Each path below is one point turned by a fixed rotation once a step. After each direction that follows a path, write how fast that rotation turns it, in degrees each step (0 if it stays still).
Each turn is a multiple of 5 degrees from 10 to 175, or 0.
Each row of a path follows its step; steps can be skipped.
Path 1:
step 0: [-45  19  26 -23  14  13 -14  -8   3 -14  -4  34  10  33  -5 -17   3  28
  24 -17   9   5 -11   1  34 -14  40 -13  21   6  12  -8 -35  -2   4  25
  15 -17  23   4   8 -21  12  33  23   3 -46  40 -23  26  18  11   1  16
  25  -9  26 -25  24   7 -36 -21 -35  -7  11   6   6 -11 -19   2]
step 2: [-22   6 -25   3  -2   4  11  15 -13   0 -26   3   5  38   8 -15   5   5
  31 -22 -22  30  -5  14   5 -11 -11 -12   1  10  -3 -16 -43  32 -17 -17
  15 -18  41  -7 -22  19  13  -1  31 -47 -49  23   5  49  -1   8   0 -12
  42 -13  18   8 -29   7  25 -19  -6  14  21  33  -4   1 -20  10]
step 4: [-15   0  -6 -18 -34  15 -19  18  33  22 -11  -8  -1   5 -20 -16 -20 -44
  -1  -1 -30  -2   1  -3   4  -6  -2   2   0 -21   2  -7 -30  23 -10 -12
  23 -11  18   4   5  24  49   4   9  -6 -24  47  12  25  20 -28  42  30
  -1 -21 -29  20   2  18  -3 -14 -30  37  28   6  19  27 -29  17]
step 21: [-25  10   9 -18  -2  28   9  16  -8  10   1 -21  -4  -6 -22  10  20 -27
  40  -1 -18  33   5  -7   8 -21  -2   6   8  18  36  29 -12  19 -16 -11
  57 -20  -3   2 -32 -23  49  27  19  31  -9   6   5  15  -5  -6   1  28
  23 -34  13 -15 -41  -3   2 -15 -25  19  15  23  31  12 -16  -3]
step 25: [-16 -22 -10 -55  13  -1  25   0  -8   6 -24   9  -6  31 -22  18  16   1
  30  25 -17  10  21   9 -28   7  19   4  26  -4 -36 -15  10  18   8  -5
   5 -26  61  37  -8  -2   6  28 -12 -18 -23  36  14  14  33 -21  14  20
  -2  -9  13  15  -9  -2 -29 -41 -14  13  -8   5   0  -2 -13 -29]
step 29: [ -1 -13 -16 -13   8  41  19 -32   8   8 -10 -11  27  14 -11   1   3 -26
  12   7 -12  34   2  28  -2  -6 -34 -17   1  23  14   2 -46  -5  14 -16
  13 -10  13 -33 -24  -8  14   0   1 -19 -61  -6  -9  45  16 -32  11   6
 -27  20  29  13  -5  12  23 -27 -10 -16   5  -2   6  18 -46  20]
step 32: [-15   6  -8 -29 -34   4 -28   2   0  11  24  -2  -5  16 -33  24   6   7
   8  13 -12  13 -27 -20   8   0  10 -30  21 -10   8 -15   0   6   8   6
  -5  -3  19 -14  -2  57   5  20  20  -6 -47  56 -17  31   1 -12   1  11
  18  10  16 -42 -11   3 -23 -21 -48 -23  24   9   7 -12 -36  19]
step 33: [-31  37 -17 -39  13  12  -4  13  16  21   1 -28  15  15  -6 -11  32  36
  11   2 -11  36  14 -32  -5  -5   7  -7  18   3  32   3 -20  -8   4  17
  44 -10  18   4 -21 -35  23  10  36  18 -26  11 -17  21  37 -17   1  11
  31 -20  15 -19  -4 -26 -17   9 -30 -13  12   2  30  -9  -8 -31]
Directions:
[  0   6  -3   5   3   0   0   1   4  -4  10  -5  -1  -7   0   5  -1  15
  -4 -10  -5  -1   3  -2  -1   1   5 -12   3   1  -2  -5   1  -5   7   5
  -4   8  -2  -1  -3   1   1   2   7   2  -9  -4  -3   4  -2  -4   1   3
   2   4   2  -2   1  -8   0  10   0  -8  -3  -1   1   5  -7   3] | 20
[  6   0   0  -4  -1   7   0  -2   0  -9   1   3  -3   0  -1 -10  -5  -2
   1   4   2  -3  -3 -11   4  -8   1   6   1   2   5   3  -2   7  -3   5
 -14   0   0   2  -4   4   0   4   1   9  -9   8   1  -2   2   1  -2   6
 -10   5  -1   0   2  -2  -4   4  -6   4   2 -11   8   2  -2   0] | 90
[  0   4   2  -7   2  -2  -2  -2  -5   0   1  -3   3   0   2  -4   0   0
   1  -3  -6  -1  -8   2  10  -4   5 -13  -5  12   1   5   7   2  -4   1
  13  -2   1  -8   0  -9  -6   0   1   7   1  -2   3  -2  -2   3  -3  -1
   4  13  -4   3   1  -1   0  -1  -2  -1   8  -3   5  -6   1  -5] | 120
[  2  -6   0  -9  -9  -7  -1   5  -6   0   6  -2   6   2 -14   2  -7   4
  -1  -5   3  -4   3   1   4  -2  -4  -2  -3   1  -4   0  -3   5   5   4
   2   1   4  -7   7   2  -9  -2  -8  -2   1   2   1  -5   8 -11   5   5
  -3  -6   0   1   3   1  -6   3   5   0   3   0  -2   8   3  -1] | 55
[ -3  -5   4  -4  -2   6   2  -6   2 -10   1  -2  -6  -9   0  -1  -2   6
  10   2  -9  14   6   3  -7   0  -7  -2   6   2   4   5   1   0   2  11
   7  -3   6  -3   8   3  -1   4   4  -1   0  -6  -2  -5  -3   5   0  -4
  -3  -5  -2   5   5   6  -1  -1   0   5  -4  -2   0   4  -3  -5] | 175
[  3  -1   2  -2  -5   4  -2  -1   9  -2  12  -2   6  -2   4  -2   3  -8
   3   2  -3  -1  -3  -1 -10   7   0   0   4   9  -3  -5   0  -5  -4  -7
   0  -7  -2  -4  -4  -3 -10  -3   4 -11  -4   7  -1  -6   2  -5   4  -2
  -2   6  -5   4   3  -4   0  -2  -1  -1 -10  -2   4   3   8   8] | 155
[-2  7  0  3  1  3 -2 -5 -1  3  2  3  1 -7 -7  7  3 -8  7  1 -8 -1 -6 -5
 11  5 -5  6  5  2  6  0 -1 -2  3  2  3 10 -9  4  7  5 -5  1  0  0  6  0
  0  6  6 -9  4  4  3  4  3 -1  6  1  9  3 -3  7 -5  5  6 -3 -1 -7] | 125
[ -7   4  -1  -3   2   6  -3   4   1 -11  -2   3  -8   5  -7  -5  -1   4
  -5  -1  -1  -2  -4   6  -7  -2   2   0  -1   8   5  -9   0  -4   0  -7
  -3   0  -4   7   3   2  -6   1   0  -3   5  -4  10  -1  -2  -6   2  -4
  -1  -3   5  -7  -2   1  -8  -4  -4  -8   0  -3   0  -3   3 -14] | 145
Path 2:
step 2: [-19  17 -26  17   4  21  -9   2   9   1  28  19  -9   4  26  -5  28  13
  -7  12 -21  20  -7 -21  26 -44 -40  -5 -10  15 -39  -3   3  -3 -52  14
 -25   4   7   7  13  28  28  40 -16  -3  -3  15  17 -27  34  -3 -36  20
  13  10 -19 -24 -25 -18   5   7   1  32  -8  -3 -19  25   0 -27]
step 4: [-13  33  -4  24  -2  28  13 -15 -24 -14  10  56  -9  18  23 -22 -11  -7
  11  19 -15 -14  20   6 -12   6  -1  15 -18  25  39  40  11  11  14   0
  29 -27  16   3  20   2 -25  -1 -23 -25 -23  -9  -4   2 -34  15 -35   6
  21  27  12 -12  -7 -19  26  13  13  11  29  17 -20 -41 -15 -28]
step 10: [ 18   8 -34 -22 -14  31  -7  14 -31  11   4  12   7   7   1 -39   2  62
 -22 -19  18  29  20  -6  15   1  -7   1  -9   1 -20  -3  22 -28 -11  21
  -4  43 -27  -6 -11  26  11  -7  20  23  13  20 -28 -57   4   1   2  32
  12  -1  -3  -5 -14   2  12 -20  -6  16 -32  14 -20  -6  28  -9]
step 11: [-19 -18   8  -5  11   9  24 -43   5  -8  11 -34  19  16  -5  16 -13 -22
  26 -34   4  -7  17  -8   5 -23 -38 -27  -6  -5 -48  17   3  -1  12 -10
 -25 -39   0   2 -35   4  12   6  36  24   0 -31 -26 -32 -14 -13  -1 -16
   2   1   6  38 -18  -3 -11  19  46  -4  23 -21  27  17  -1  -2]
step 12: [  3  10  14 -13 -20 -19  -9 -13   7  -7  11  41  -3  36  29  18  18  28
 -16  -1   6   9   1  -1  -3  29  -6  15   0   5   0  18  21   1 -12   0
   7  -4  39 -19  -7 -48   8 -25  13 -25  25  21  -6   0 -17   2 -19  11
 -23   7  38 -36 -26 -17  34  52  21 -27  15  13 -25   3  36 -28]
step 24: [ 12  30   2  18  -2  -5  -6  -9 -12 -20  -6  35 -26  -9 -14   8  15  17
  21 -21 -19  -3  19  -7  13  -5  32  36  42  -7  21 -11 -22  16  29 -26
  18  13  -3   2   3  11  -1   3 -19 -53  32  -8  29  29   6  14  49 -24
   8  -2  -8  30 -14  -2 -10  -4   1   8   7  24  19 -19   8  56]
step 31: [ 14  -6 -14 -48  -6 -10   9   5  24  11  -4  -5 -13  19 -13 -12  36  14
 -32   2 -41   6 -33  22 -17  -2  21 -32 -24   7  -6  17  -2  13  19  13
  41  12  42 -23 -11   0 -45  16  20   2 -33 -19 -27 -14 -15  -7  -7  -2
 -47 -18  21  40  -3 -15  -6   9  12  11  -1   7   5  23   1  -4]
step 35: [ 16   9 -24   1 -16   9 -26  12 -12  18  25  29  25  -3  13   6  19  51
 -11 -14  47  12 -27  -6  -3  12  10 -18 -15  18   3 -29  17  -9 -36   4
  -6  22   9  29 -13 -27  -6  16 -20 -57 -22  24  30   0 -15 -20 -10 -13
   4   7 -38  21  36   4   3  -7  -4   9  -4 -11   7 -24 -31   0]
Directions:
[ -2  -6  -7   7   5   4  -2   2   4   5   8   4  -5  10  -4  -5   0   1
  -3  -1  -7  -3   4  -1  -3   5   3   4   3  -2  -4   9  -3  -2  -5  -4
   5  -7  12  -1   2  -9  -7   1  -3   6   4  -1  -1   7   1  13   0   1
   2  -5   6   2  -1   2 -11   0   5   3  -4   0  -1  -2  -3   2] | 40
[ 0  1 -6  0  2  6 -3 -2  0  0 -6  2 -4  6  1 -7 -4  9 -1  2 -4 -4  1  1
  3  3 -4  0  0 -3 -3  2  4 10 10 12  4 -1  0 -2  1 17  1  0 -1 -3  9  1
  2  0 -1  6  7  7  3  1  0 -7  9 -4  0 -1 -2  0  3 -6  9 -4 -2 -4] | 125
[ -8  -3  -5   4  -2  -5   5   3   6   1  -7   5  -3   1   5   1   2   1
   1   7  -2   8  -6  -1  -8   0   0 -11   8  -3   5   5   3  -6  10   0
  -2  -1   1  -6  -3  -4  -1  -3  -5  -2  -4   0  -7   0  -7  -5   3   6
  -2   3  10  -8   5   6   2  -6   7  -7   1   7  -1   4  -3   0] | 130
[-2  2  5 -3  5  4  9  2 -2 -9  6  5  0 -5 -9 -4 -1 -7  7  1 -4  2 -5 -7
 -6  1  0 -3  1  5 -6 -1  6 -2  3 -3 -1  0  8 -5  8  3  0  1 -1 -9  0 -5
 -4  2  0  3  5  7 -3 -8 -4  0 -8 -1  8 11 -4  2 -3  5  8  0 -2  0] | 145
[  6  12  -1   2   3  -2  -3   0  11   2   0   3   2   8   6   4  -7   5
   5   5   5   4   1  -6   0  -6  -2   1  -8   2  -1   8  -8   5  -7   3
  -3   7  -1  -5   2   4  -2  -3  -4   0  -5 -12   4   2   4   0   5   3
  -1   1   0  -5  -4   1   0   7   1  -5  -1   7  -3  -1   6  11] | 145
Path 3:
step 0: [ 15  25   8 -10 -10  11  14  -4  20   9 -13 -16  17  12  -4 -23 -29 -11
 -20 -44   6   1 -31 -12  30  45  -8   5  -2   5  52   6   2 -24  -6 -13
  34 -17 -15  10 -12 -26  46  13   6  10  18  35 -11   8  -9 -14  19  -4
  -7 -11  -7  -8  -6 -28   5 -12  -1   3  13  20  11 -21 -19  -4]
step 10: [ 34 -16 -12  -5  -8  13 -11 -17  -4   4   3  -5 -24 -36 -11   4 -25  24
 -19 -34  -9  23 -12   9  10  -2 -20  26  -7  -6  -8  48  12  12  -2  14
   3   9 -17 -19   6  -7  27  13  -3 -22  -7  23 -18  20   4   8 -41   9
   9  15  38  26 -19  19 -35 -19 -10  18  -4  -4  40 -16  21 -12]
step 12: [ 20 -10  18  13 -14 -13   7  26 -33  16  40   0  -5  -8  19  -7   6  58
  -4  -4 -15   1   5 -13  21 -18   1  -4   7  14  -9   2  -2   0  12  34
  30 -17  38   6   5 -14  -2  -7  -4  15  32  11   6 -39  18 -18  -6  37
  -4  -6 -17  15 -19 -30  10   7   3 -45  12  13 -10   6  17 -15]
step 16: [ 24  31 -11 -12 -23  34   7 -19 -11 -13  21   3  38  15  15  20 -30   8
 -18   8   3   4   8  16 -30  32   5   1 -14  50   0  15 -14   2 -35 -18
  20   3  34  -5 -19  -9  14  -7   6  19  15  -4 -33  -3  -3  23 -12  -2
 -20  -1 -15   2  -9  -1 -39  12  -9 -21  -3  17 -14   0  14  36]
step 20: [ 19 -28 -12   5 -35  30  39 -16   2  18  26 -19 -15   1  47  -5  29 -14
  16   6  -7  22 -17  -3  48  36  16  -3 -18  22  -7  -4  -8 -11   8 -11
 -10  -7  -9  24  10   6  27  18  29   9  -4   6  13   5   8   7 -20  14
  27  -2 -31  -3 -17 -13 -29   8  -2   6  15  -3  12 -15 -21 -18]
step 27: [  6 -16   0  15 -41  15  -7 -25  23   9  15 -20  15  -6   6  18  -3   7
  -7  21  31  -5  20 -39   2  18 -37 -10  -7  11 -10  26 -12  -9  -3   1
  12 -20  -1 -26  -3   2  16 -14  -8  17   3   3  38   3   8  39  37  24
  12  37  -4 -17 -24 -33  -1  11   0 -21   7  12  31   4  25  16]
step 30: [-16   7 -27  -4 -32  -5 -21 -12  11  23   7 -30   3  12  11 -17  18   0
   9 -18  21  23 -12 -16   5  14 -21   6  27  -7  39  40 -57 -20   1  12
  25 -19   9 -25 -23   0  12   7 -12 -13   9  17  12 -25   0  -4  -8   1
  -2  33   7 -16 -24 -14   0 -18  -1  -3 -28  -7  44 -18   2  -1]
step 35: [ 41  -4 -15 -16  11   8  37  -2 -29  19  25  -4  26  -2 -22  38 -21  -9
 -11  25 -32   6   0  -7 -14  24  -5 -19   1  -4  13  18 -19  25   9 -16
  19  -6  24 -16  -9 -18  18   7  20  16  13  24  -6 -25   4  -3  18 -21
  -7 -11 -11  -5 -18  -7 -62  -4  18   1   6 -14   2 -26  15 -12]
Directions:
[ -1   3   2  -2   0  -3  -6  -3   1  -1  -4  -4   2   2  -4 -12   0  -3
   4  -8   1   5   3   3  -4  -5   1   4  -1  -2   0   1   1  -3   4  -1
  -1  -5  -3  -3   0  -3  -6   0   3   3   8  -1 -12   1  -2  -5   1  -4
  -1   6  -5  -4   6  -1   9   8   3  -5  13   1  -4 -13   7 -11] | 100
[  1   0   5  -3   2  -2  -5  -6  -1   1  -1   3  -3   0   3   8   0   5
   5   9  -4   8   1  -1   7  -4  10  -6  -6  -2  -3   2  -3  -3  -3  -1
  -6   1   4 -11   7 -10   3   2 -10   6  -2   4  -6   5  -2   3   1  -6
  -1   0 -13   4   0   0  -2   1  -7  -2   5  -5   0   2  -7   0] | 95
[  1  16   7   0  -5   1   4  -9  -2   3   2   3   0   3  -4   5  -4  -2
   5  -4   3  -3  -4  -8  -5   1   7  -1   9  -4  -3   0   3   1  -3   0
  -5  -8  -6  -3   4   2 -13  -6   0   1  -4   0   1  -4  -8   4   0   2
   5   1   4   0   3   3  -7   4   5  -6   2   7  -2   4  -3   7] | 140
[ -3  -6   7  -4  -3 -11   7   0   6   1   1  -8  -2  -4   5   7   0   3
  13  -6   7   3   0   4   0   1  -3   2   1   2   2   0  -7   6   3   0
  -3  -1   9   7   1   3  -2  -4   1  -3   3  -1   0 -11   0  -2  11  -1
   1   3   5  -2  -3   4  -3   3 -10   2   7  -6  -2  -2  -8   3] | 135
[ 2 -9 -1  1 -1  8  1 -2 -1  3 -3 -1  8 -4 -6  5 -9  6  1  3 -3  1 -7 -4
 -6  0  0  0  8  5 14  3 -1  3 -2 -1 -4  7 -7  0  6  0 -2  8  1 -6 -1 -1
 -6  0 -4  8  2 -2 -4  3  1 -2 -5 -5 12  0 -4  3  6  4 -8  2  2  7] | 135
[ 3  6  6 -7  6  3 -5 -4  3  3  3 -1 -8  6 -4  6  5  3 -3  5 -7 10 -1 -5
  0  4 -2  3  4  5  6 -2 -6  7  2  4  2 -2 -3 10  3 -2  3  8  4  0  1 -2
  0 -1  0  0  2  1  4  2  2  5  5 -1  0  8  7  6  0 -1 17 -7 -1 -1] | 145
[  4  -1  -4   2  -6  -1  -4   1   1   4   3   4  -7   2  11  -1  -8   3
   8   4   4   2   4  -2   2  -9   0  -4  -6  13  -3  -3  -1   5   2  -4
  -3   8  -4   9 -11  -7   0   0   3   0   2  -3  -1   2 -11  -2 -10   1
   4   9   3   2   2  -1  -2   3   0  -2  -3   6  -5   2   2   0] | 10
[ 1  0 -1  0 -1  0  3 -2 15 -2  3 -2 -3 -1  3 -7 -2  7 -3  2  1  6 -4  7
  7 -2  7 -1 -3 -5 -1 -7 -4 -8 -5  5  4 -7  3 -6 -2  7 -3  0  4 -4 -4  2
  3  4 -8  5 -5 -1 -8  3  8 -2 -8 -5 -1  4  5 12  5  0  0 -2  1  2] | 35
